In the rows, 128 means zero.
Rotation paths and how fast each direction turns (deg/step)
Each turn is a multiple of 5 degrees from 10 to 175, or 0.
Each row of a path follows its step; steps can be skipped.
path 1
step 13: [133 126 121 137 136 126 128 117 135 128 120 134 127 135 127 117 121 121
 128 140 132 129 129 141 137 129 127 132 121 121 128 132 123 127 127 121
 125 123 127 131 121 129 124 129 124 128]
step 14: [135 131 117 129 135 135 118 129 125 126 130 137 121 131 137 130 118 121
 126 130 129 130 122 120 137 131 128 125 123 122 131 129 140 123 133 127
 120 133 130 125 128 121 125 128 129 116]
step 15: [125 138 129 134 127 127 127 125 121 134 136 118 120 124 127 130 120 128
 126 127 128 132 113 136 121 131 125 121 125 126 138 127 132 127 125 123
 115 121 126 118 126 128 126 135 128 125]
step 16: [127 121 132 134 125 134 128 128 127 137 121 129 131 137 131 125 110 120
 123 134 127 129 124 131 132 128 122 117 130 131 127 133 122 138 120 131
 134 121 123 120 129 131 122 131 130 128]
step 23: [121 128 126 129 140 133 122 123 126 130 129 131 126 137 131 126 123 132
 134 129 127 133 124 119 133 129 122 124 128 135 125 148 123 132 131 129
 131 131 137 133 114 132 128 128 130 135]
step 24: [122 131 120 130 132 119 124 122 121 117 126 114 122 129 133 130 117 135
 133 137 127 128 132 133 132 129 122 133 132 125 127 130 126 115 131 133
 125 129 132 126 121 120 123 124 124 128]
step 28: [126 122 128 131 133 127 127 115 120 130 126 137 122 125 115 120 119 120
 126 126 132 129 126 130 130 134 130 121 125 124 135 121 126 130 124 127
 128 115 132 126 115 128 119 127 124 129]
Speeds:
[129 126 126 127 131 127 126 127 125 130 130 128 129 128 132 128 130 127
 130 126 127 130 127 129 128 127 126 129 129 128 128 129 129 127 132 129
 127 127 128 129 132 127 128 125 130 129]
115
[127 128 126 126 128 128 126 128 126 127 126 124 129 125 126 129 128 128
 129 126 131 129 127 129 127 129 127 128 126 129 130 126 128 125 126 132
 127 128 129 126 129 128 130 130 127 128]
115
path 2
step 1: [128 136 119 125 127 121 128 137 130 130 126 124 134 125 121 131 129 123
 129 132 129 133 136 129 128 122 128 137 135 125 133 130 119 120 138 132
 134 126 132 121 122 128 126 129 129 127]
step 7: [134 125 129 127 128 133 121 125 129 135 121 126 130 130 134 129 136 131
 138 125 120 133 116 122 126 124 130 134 123 124 133 131 130 125 122 130
 130 129 129 133 123 129 134 134 123 133]
step 8: [130 127 128 132 138 133 122 131 125 123 133 127 130 135 133 119 133 128
 123 127 120 127 130 122 135 128 127 123 125 133 132 121 125 130 120 128
 126 121 127 122 122 122 119 126 129 121]
step 23: [132 129 129 122 134 129 124 118 135 134 129 129 140 138 127 127 129 135
 120 126 131 135 127 121 128 127 121 135 126 126 131 130 129 122 124 127
 123 136 127 125 121 125 125 122 128 126]
step 24: [137 126 130 126 125 125 115 135 132 121 126 123 127 130 132 121 135 128
 142 123 118 130 123 130 132 129 128 129 129 135 127 127 128 126 125 135
 130 128 127 131 120 126 125 132 128 130]
step 25: [132 126 124 133 131 133 137 133 129 131 129 136 136 130 126 129 129 129
 127 126 123 127 138 125 131 124 122 119 119 132 130 127 119 132 118 130
 126 127 125 130 121 133 123 126 134 121]
step 26: [130 137 132 122 123 131 120 126 134 129 114 125 135 124 129 126 132 129
 124 127 132 135 131 122 134 125 123 128 135 130 128 138 121 125 130 133
 128 122 127 128 127 131 132 122 131 133]
Speeds:
[129 128 125 127 131 126 130 125 130 129 132 128 126 127 127 127 128 128
 126 127 130 128 130 125 128 129 129 127 127 128 130 126 129 129 127 127
 128 128 127 130 126 126 127 127 130 126]
170
[127 124 128 130 130 127 127 128 129 126 130 131 127 128 131 126 128 127
 129 129 127 128 128 127 128 127 126 125 128 131 126 125 129 130 131 130
 128 127 128 128 129 129 129 131 128 127]
130
path 3
step 3: [129 125 112 124 124 136 127 134 132 131 136 134 126 129 129 129 130 118
 126 126 134 122 119 126 119 120 133 127 132 129 132 123 124 133 127 129
 122 126 124 136 127 125 121 121 128 128]
step 8: [132 130 128 123 121 132 130 130 117 124 132 135 130 133 123 127 129 121
 124 133 132 127 124 129 131 126 135 131 128 125 139 114 126 134 124 121
 126 125 137 130 128 116 121 123 130 129]
step 12: [130 124 132 133 127 128 127 132 125 127 137 132 122 135 122 132 132 128
 135 136 128 131 134 127 117 128 133 135 142 127 132 125 134 129 121 123
 128 123 117 128 135 124 128 135 130 122]
step 13: [128 130 125 128 123 129 121 124 119 135 129 125 123 137 126 125 130 120
 128 128 130 133 128 125 115 129 133 126 132 128 131 119 134 130 115 134
 121 131 134 130 131 121 125 121 125 118]
step 15: [131 133 122 129 128 125 134 124 125 130 129 137 139 137 133 129 130 120
 122 123 132 124 124 124 122 123 134 138 128 125 124 128 130 136 123 119
 120 121 130 126 123 118 123 129 129 131]
step 19: [124 132 128 125 126 132 123 125 121 126 131 135 122 133 119 131 133 117
 127 131 136 126 123 126 125 122 137 123 144 131 132 122 128 131 121 123
 134 129 133 128 134 124 126 126 133 125]
step 21: [130 131 121 132 121 130 124 137 119 130 132 133 137 139 134 128 132 118
 126 127 132 128 126 130 123 125 132 132 125 117 137 134 134 131 125 128
 127 131 127 120 121 122 129 126 136 127]
Speeds:
[130 125 126 127 127 128 127 130 127 124 129 124 126 128 128 126 130 127
 129 128 126 127 129 126 126 130 125 128 128 128 129 126 129 127 130 128
 127 128 129 130 130 127 126 130 128 127]
70
path 4
step 2: [127 129 129 130 135 126 122 126 131 120 122 130 129 127 137 123 129 120
 125 138 120 130 138 138 131 131 138 134 122 134 120 120 125 129 126 131
 120 138 132 133 123 126 129 132 127 128]
step 8: [128 124 130 135 134 116 123 117 131 120 123 130 131 140 141 129 119 121
 124 132 130 131 131 128 128 127 127 122 129 126 125 126 126 133 131 132
 129 129 123 136 135 123 139 128 125 130]
step 11: [137 127 130 140 133 127 118 128 129 131 130 129 127 137 121 129 126 129
 115 132 127 139 126 139 124 135 131 126 134 122 126 128 125 131 130 135
 128 136 125 135 122 126 135 124 125 129]
step 18: [135 128 139 125 135 129 124 132 122 122 129 133 128 131 127 136 128 132
 129 127 129 128 131 140 128 129 136 139 132 120 127 137 130 123 128 133
 131 137 141 128 128 129 122 119 125 132]
step 20: [128 120 138 134 125 129 118 124 129 122 138 138 126 134 137 125 130 126
 120 121 134 140 127 125 122 126 125 125 128 135 130 133 134 132 125 122
 128 131 123 137 129 124 125 129 129 136]
step 26: [124 120 129 132 120 130 131 124 125 125 134 131 123 133 131 123 121 130
 133 114 128 132 126 127 139 134 124 125 124 140 133 123 129 124 126 133
 120 135 129 123 128 123 127 139 128 136]
step 28: [135 127 129 142 119 133 130 125 137 123 126 128 120 130 125 129 136 130
 138 135 117 127 132 124 132 127 128 131 134 133 123 122 125 127 131 133
 129 121 135 128 126 130 128 128 128 115]
Speeds:
[125 127 128 128 127 129 128 129 127 129 129 128 129 126 125 128 129 127
 130 128 129 129 126 128 130 129 130 129 126 132 131 128 130 128 127 127
 128 127 123 128 129 129 127 128 126 132]
110
path 5
step 11: [129 122 131 125 119 138 129 122 131 125 139 132 130 127 124 130 123 131
 122 128 114 129 136 131 127 126 134 125 128 121 120 133 134 124 124 126
 126 121 125 134 117 126 124 126 135 131]
step 13: [124 139 131 128 127 125 124 125 131 125 117 117 124 126 126 123 124 121
 130 131 126 138 135 130 134 126 134 120 134 121 129 138 129 127 134 130
 130 122 128 138 127 125 126 120 133 130]
step 17: [128 117 120 133 127 128 137 118 117 133 131 130 128 128 119 136 126 123
 122 123 135 129 134 130 129 126 135 128 129 126 122 130 129 124 127 133
 128 127 134 128 135 130 131 119 118 131]
step 18: [122 124 129 132 125 131 125 129 123 127 134 134 131 124 122 129 123 126
 122 117 129 126 133 125 121 136 143 128 127 123 119 130 123 122 127 141
 127 123 128 127 120 131 126 125 124 120]
step 19: [135 123 129 129 123 131 127 131 122 126 129 129 131 128 123 122 127 118
 118 127 120 128 136 118 127 132 139 138 128 119 124 128 129 133 136 130
 128 131 125 126 117 124 122 123 129 133]
step 20: [128 132 131 128 133 132 124 134 123 134 126 123 132 127 126 133 126 121
 136 126 129 136 136 124 126 128 134 129 128 116 122 131 130 134 133 120
 133 136 128 135 113 133 126 126 134 134]
step 21: [119 129 131 131 125 132 129 125 123 133 123 120 133 130 131 120 129 135
 132 132 120 129 139 132 133 119 125 128 131 120 123 138 126 125 126 126
 131 130 127 130 117 133 122 125 138 133]
Speeds:
[130 128 124 128 127 128 129 126 127 128 129 131 131 128 127 128 126 129
 128 127 130 129 126 128 126 128 129 129 127 126 128 129 128 129 129 129
 127 130 132 125 127 127 127 128 130 124]
40
[128 128 130 127 129 130 126 125 129 128 125 128 126 131 125 128 126 130
 128 129 125 128 128 129 129 127 127 127 130 128 127 127 128 129 130 124
 128 127 128 127 127 128 128 130 131 125]
35
[125 128 127 125 128 129 128 132 129 127 126 128 127 127 127 127 124 127
 127 127 128 129 128 128 126 127 131 128 128 126 127 127 131 130 127 127
 130 125 128 125 129 125 127 129 126 129]
55
[124 124 129 129 128 127 127 127 127 129 126 127 130 127 129 130 125 131
 129 129 129 131 129 131 128 126 130 126 130 129 129 129 127 128 128 129
 129 131 129 130 129 128 128 127 127 128]
100
path 6
step 1: [128 126 120 134 124 124 124 130 124 132 132 127 126 128 129 125 131 124
 125 134 129 138 126 125 120 128 124 129 126 140 119 136 123 122 127 136
 127 131 133 132 123 133 119 130 127 131]
step 8: [122 128 133 128 121 118 123 128 126 134 130 117 125 126 130 130 135 120
 131 119 126 137 123 133 133 123 130 126 127 136 125 132 128 126 120 128
 133 127 133 125 124 123 126 131 126 131]
step 12: [131 130 126 129 135 135 127 120 133 132 126 130 126 136 129 134 132 131
 127 130 133 119 131 124 136 129 123 129 131 131 127 117 127 122 129 124
 137 126 124 130 129 124 128 113 125 123]
step 13: [126 125 133 130 127 134 127 121 129 123 131 127 131 130 122 127 122 127
 128 141 131 122 126 133 135 124 122 130 123 124 130 119 129 126 139 124
 136 133 135 126 125 128 132 127 135 134]
step 14: [133 121 124 132 123 127 123 128 128 133 129 128 128 121 132 123 122 135
 120 127 135 127 134 138 133 131 127 130 125 128 132 131 137 126 129 124
 130 133 131 131 116 127 136 128 138 130]
step 15: [125 132 120 130 121 123 133 123 133 134 127 115 129 116 128 130 123 132
 128 122 125 127 126 130 131 126 131 126 130 123 129 125 130 124 118 118
 126 130 131 129 125 122 131 123 123 132]
step 18: [133 126 130 128 129 126 131 129 123 130 130 128 129 125 121 131 130 122
 137 126 139 128 125 125 124 128 128 127 130 124 118 128 125 121 121 132
 126 125 116 117 121 130 127 130 120 132]
Speeds:
[128 129 128 127 126 128 131 125 130 130 127 129 130 129 127 129 128 132
 129 125 129 128 129 128 126 129 127 127 127 128 128 129 132 129 126 126
 126 127 126 129 128 128 131 131 126 129]
90
[125 129 128 126 129 132 128 126 126 128 131 129 127 125 127 126 127 128
 126 128 130 126 127 128 132 128 130 129 127 128 129 128 130 127 129 127
 127 127 130 131 128 127 131 128 129 126]
45
[125 129 129 127 128 127 128 128 132 129 128 128 131 128 126 126 128 127
 130 130 132 128 124 128 127 124 128 126 128 126 129 130 127 127 129 127
 126 130 129 127 129 129 128 129 128 128]
155
